(in the rows, 128 means zero)
One turn moves each row of this set onto another row. After a few examples, where does it send each row asked below?
K762: 131 159 115 133 123 189 122 182 161 106 124 149 161 140 151
K288: 146 139 117 149 105 138 133 141 158 116 119 96 151 148 108
K811: 139 155 132 151 125 195 114 150 146 116 136 121 114 121 126
K834: 122 165 119 147 142 175 146 135 130 116 124 125 148 111 151
K120: 122 164 103 166 108 190 107 155 153 104 141 128 142 139 121
K634: 111 157 119 130 89 190 97 165 138 108 140 135 136 147 141
K69: 126 154 133 114 129 152 116 163 148 122 176 126 140 145 113
K653: 139 151 123 146 108 144 80 164 151 114 153 122 136 127 129
K977: 120 175 132 125 130 163 113 153 142 103 157 156 157 134 152
K469: 134 150 134 123 107 188 132 169 155 114 144 117 179 156 149
K316: 129 121 136 144 106 159 99 156 158 110 136 132 119 148 129
K484: 127 151 140 145 95 138 119 147 128 117 106 132 141 148 111
K286: 117 154 113 129 141 174 139 136 146 127 138 128 139 129 172
K463: 110 150 109 130 130 160 120 161 145 104 84 123 150 128 143
K568: 137 162 95 122 139 176 129 144 153 112 148 103 154 111 141
K22: 160 148 120 159 108 152 136 150 141 109 103 105 157 146 129
K235: 120 145 118 130 105 160 130 148 150 117 78 120 147 141 138
K674: 123 176 128 134 111 153 137 169 153 94 132 139 165 169 142
K472: 100 165 114 118 127 128 117 143 134 130 144 114 141 145 125
K71: 136 169 128 145 103 162 108 178 133 122 156 136 122 140 151
K694: 156 160 94 121 131 171 130 145 149 109 161 111 160 144 133
K460: 113 150 116 139 118 150 125 157 132 143 103 124 121 117 128
K391: 108 154 136 114 134 125 110 165 149 130 139 123 153 135 130
K835: 137 139 105 150 115 174 127 130 143 137 131 114 142 106 146
K473: 132 171 138 132 116 138 129 176 132 100 138 139 169 154 144
K571: 138 151 107 153 108 155 111 148 152 126 120 153 114 155 129
K599: 140 148 148 143 98 150 113 154 162 138 143 120 154 161 110
K157: 151 133 96 137 113 193 131 157 143 94 129 121 151 128 133
K972: 142 155 142 117 120 180 117 174 164 103 127 111 168 159 128
K682: 122 154 90 125 132 183 134 155 145 112 153 106 166 128 128
K863: 143 137 134 124 110 157 129 142 147 150 137 89 140 146 134
K237: 152 141 109 135 111 144 138 139 141 123 106 117 150 153 106
K193: 129 155 125 127 124 172 128 153 145 129 79 123 150 128 133
K315: 108 179 134 105 121 133 114 159 144 124 137 125 149 142 140
K704: 112 175 151 148 127 145 131 158 146 106 128 138 156 160 143
K593: 142 163 114 125 114 174 89 138 141 125 118 138 118 125 126
K87: 134 128 141 135 120 138 133 127 151 142 145 113 143 146 132
K698: 138 145 130 125 118 191 134 159 171 97 145 108 167 150 140
K30: 134 150 148 127 121 136 131 139 149 137 153 98 135 136 134
K789: 125 168 111 134 132 162 147 142 136 120 111 129 132 119 163

K315 goes to -> K568
K682 goes to -> K237
K694 goes to -> K22
Now find these:
K120 goes to -> K571
K69 goes to -> K157

One turn moves each row of this set onto another row. After a few examples, where does it send each row asked below?
K805: 131 141 133 138 99 128 101 118 144 116 143 157
K844: 139 143 112 145 132 106 154 121 135 119 126 117
K934: 126 152 125 146 139 112 156 135 131 131 135 129
K943: 153 140 123 136 96 131 93 112 130 125 126 136
K917: 95 109 119 121 97 125 134 120 120 130 109 130
K366: 102 115 111 104 95 135 136 116 132 124 110 127
K579: 148 151 104 122 138 118 154 121 135 125 120 119
K88: 142 140 116 118 107 122 90 109 125 126 138 109
K654: 134 120 123 121 148 131 142 113 107 135 100 130
K899: 118 133 140 135 123 147 150 122 155 114 135 121
K754: 133 143 115 101 130 121 92 115 107 140 133 136
K358: 108 141 128 112 131 112 100 120 122 128 152 155
K132: 111 125 130 115 148 132 153 117 137 117 122 151
K440: 128 141 128 120 119 124 101 119 128 125 134 177
K130: 102 127 119 102 95 149 135 127 127 139 114 124
K377: 151 140 118 118 116 128 93 114 113 135 117 157
K901: 136 160 116 122 146 124 156 134 130 136 129 132
K759: 141 129 133 141 123 146 139 120 125 132 112 100
K77: 117 138 130 130 107 114 98 114 141 114 157 128
K354: 95 121 127 119 98 139 133 131 115 145 113 128

K377 goes to -> K440
K654 goes to -> K132
Now find these:
K754 goes to -> K358
K844 goes to -> K579
K354 goes to -> K917

One turn moves each row of this set onto another row. After a few examples, where does it send each row asked below?
K374: 105 154 158 127 110 116 99 126 131 138 111 145 119 135 138 141 122 130
 106 148 128 123 152 135 130 152 99 148 144 126 124 143 110 120 168 145
 132 160
K848: 107 138 147 116 135 135 112 116 136 146 132 165 129 113 131 139 136 102
 120 151 100 101 163 131 133 148 98 150 137 146 142 176 140 143 177 146
 126 117
K78: 126 127 138 143 130 92 142 156 158 126 160 148 129 133 120 115 124 109
 142 148 133 131 129 146 155 141 127 133 119 122 112 136 117 136 109 85
 112 97
K340: 117 114 131 137 140 133 126 144 146 114 119 160 145 129 98 143 142 90
 136 131 101 125 158 133 160 132 118 136 136 154 131 157 126 152 133 97
 108 92
K321: 115 155 176 116 108 118 115 108 121 140 141 152 127 135 137 126 127 127
 123 162 142 109 153 131 127 156 97 161 133 136 138 144 121 106 151 145
 129 153
K895: 121 163 100 118 126 92 106 148 140 111 151 169 127 112 98 124 132 106
 145 129 129 153 149 133 119 123 105 124 141 147 107 139 155 126 130 112
 125 131
K681: 130 137 139 141 134 107 151 163 160 112 141 152 136 141 119 106 125 107
 126 136 135 136 149 138 166 136 124 126 120 139 124 134 102 129 117 87
 99 108
K115: 130 134 168 134 117 98 144 149 131 136 153 143 121 143 148 124 118 143
 126 156 152 140 145 138 127 141 128 123 134 114 104 120 107 123 120 123
 128 141
K46: 129 115 131 132 156 113 125 135 143 120 136 166 133 122 103 151 143 90
 152 151 99 115 147 144 158 142 114 141 139 140 132 159 136 157 125 107
 120 86
K127: 113 139 173 117 117 119 111 117 114 151 136 136 122 140 138 148 126 129
 115 159 143 120 142 129 121 147 102 147 147 130 121 157 113 121 152 148
 135 155
K104: 126 124 123 146 135 94 143 150 158 130 147 149 141 132 116 111 112 112
 131 145 129 133 132 149 153 134 136 131 125 148 122 132 123 129 114 78
 117 103
K301: 136 163 93 111 136 100 123 124 146 105 146 165 122 117 115 135 139 96
 138 126 118 147 145 129 128 128 94 122 146 155 129 145 153 123 138 139
 133 131
K111: 132 169 103 106 129 119 132 106 138 115 154 149 126 114 128 128 141 101
 123 121 127 153 149 127 122 125 100 134 155 152 137 162 124 125 142 152
 124 132
K202: 112 169 119 117 117 109 114 150 127 120 165 162 131 107 109 111 130 119
 135 126 139 161 166 134 103 117 120 126 145 137 102 146 129 136 129 118
 115 135
K21: 127 128 146 158 118 108 152 140 145 111 168 157 146 132 126 108 123 104
 140 144 120 131 136 148 141 148 127 128 115 146 113 125 117 136 113 86
 112 100
K720: 116 143 169 112 118 114 110 130 117 144 129 150 135 126 145 143 119 149
 118 158 139 123 155 130 119 145 110 152 147 142 128 153 114 114 165 147
 137 153
K11: 110 138 157 121 145 132 115 118 125 137 139 158 118 128 125 154 142 86
 127 154 100 97 156 134 132 151 93 140 138 144 138 175 135 150 160 151
 130 120
K870: 124 167 118 108 120 124 128 121 121 122 161 150 134 108 123 120 138 122
 125 122 141 166 165 130 108 116 120 136 160 141 120 159 110 135 133 141
 116 136
K638: 99 134 149 133 126 142 106 130 133 127 114 161 125 127 122 154 139 95
 119 136 88 110 169 133 132 145 101 135 139 142 130 160 134 152 171 142
 127 122
K387: 127 144 161 137 122 93 144 161 134 130 152 147 132 138 151 115 104 146
 120 152 146 135 147 144 124 138 131 122 128 140 114 121 107 113 132 116
 129 143
K89: 136 150 157 132 123 96 137 152 140 123 124 151 124 145 143 120 117 144
 115 150 150 143 155 140 147 144 119 130 139 122 118 114 94 114 131 121
 120 152
K6: 116 144 154 128 132 130 110 103 121 132 132 175 122 124 124 141 146 97
 133 163 95 96 174 139 128 159 103 147 143 140 143 145 143 147 157 145
 133 119
K129: 129 114 120 133 154 122 134 127 150 132 127 172 139 117 110 136 137 93
 137 147 92 117 160 143 154 137 124 134 139 149 138 152 148 158 136 108
 120 88
K885: 120 119 126 149 131 118 114 110 135 124 137 167 145 122 101 136 144 90
 146 153 96 115 145 146 147 151 121 150 139 150 129 145 135 154 130 92
 122 87
K413: 139 132 175 133 110 105 149 134 123 119 150 155 144 140 140 123 117 146
 137 153 152 140 147 137 132 145 122 140 131 139 117 116 109 108 116 119
 123 143

K321 goes to -> K885
K638 goes to -> K681
K895 goes to -> K870
Now find these:
K115 goes to -> K11
K720 goes to -> K129

One turn moves each row of this set onto another row. After a few examples, where does it send each row asked below?
K766: 129 86 165 146 115 88 99 129 144 124 187 160
K401: 103 134 146 168 100 127 112 132 115 151 144 156
K525: 114 90 134 174 80 122 86 143 134 101 186 147
K468: 123 76 142 153 89 124 104 132 148 128 196 135
K828: 105 104 144 147 98 85 73 133 142 111 185 143
K939: 99 87 138 154 91 116 82 127 151 114 195 141
K664: 140 104 151 153 93 77 90 150 123 117 175 142
K706: 129 72 159 156 107 115 107 128 147 124 193 159
K91: 100 136 148 163 103 121 109 129 118 154 144 154
K893: 103 131 142 168 105 131 113 130 117 152 143 155
K955: 142 88 142 172 79 114 103 153 123 113 181 144
K189: 99 130 145 167 100 133 114 128 120 154 148 154
K136: 143 91 164 161 107 86 99 142 128 113 179 165
K787: 97 132 147 161 104 127 111 125 123 156 147 153
K47: 100 134 144 161 109 125 111 126 121 155 145 153
K20: 142 78 157 171 99 112 109 142 132 112 185 165
K467: 100 130 143 164 107 132 113 125 122 154 146 153
K501: 120 93 152 133 103 87 92 130 148 133 189 135
K244: 103 135 144 165 107 124 110 129 117 152 142 155
K869: 120 107 141 168 86 91 76 149 125 99 177 149

K787 goes to -> K189
K869 goes to -> K828
Now find these:
K47 goes to -> K467
K766 goes to -> K706
K955 goes to -> K664

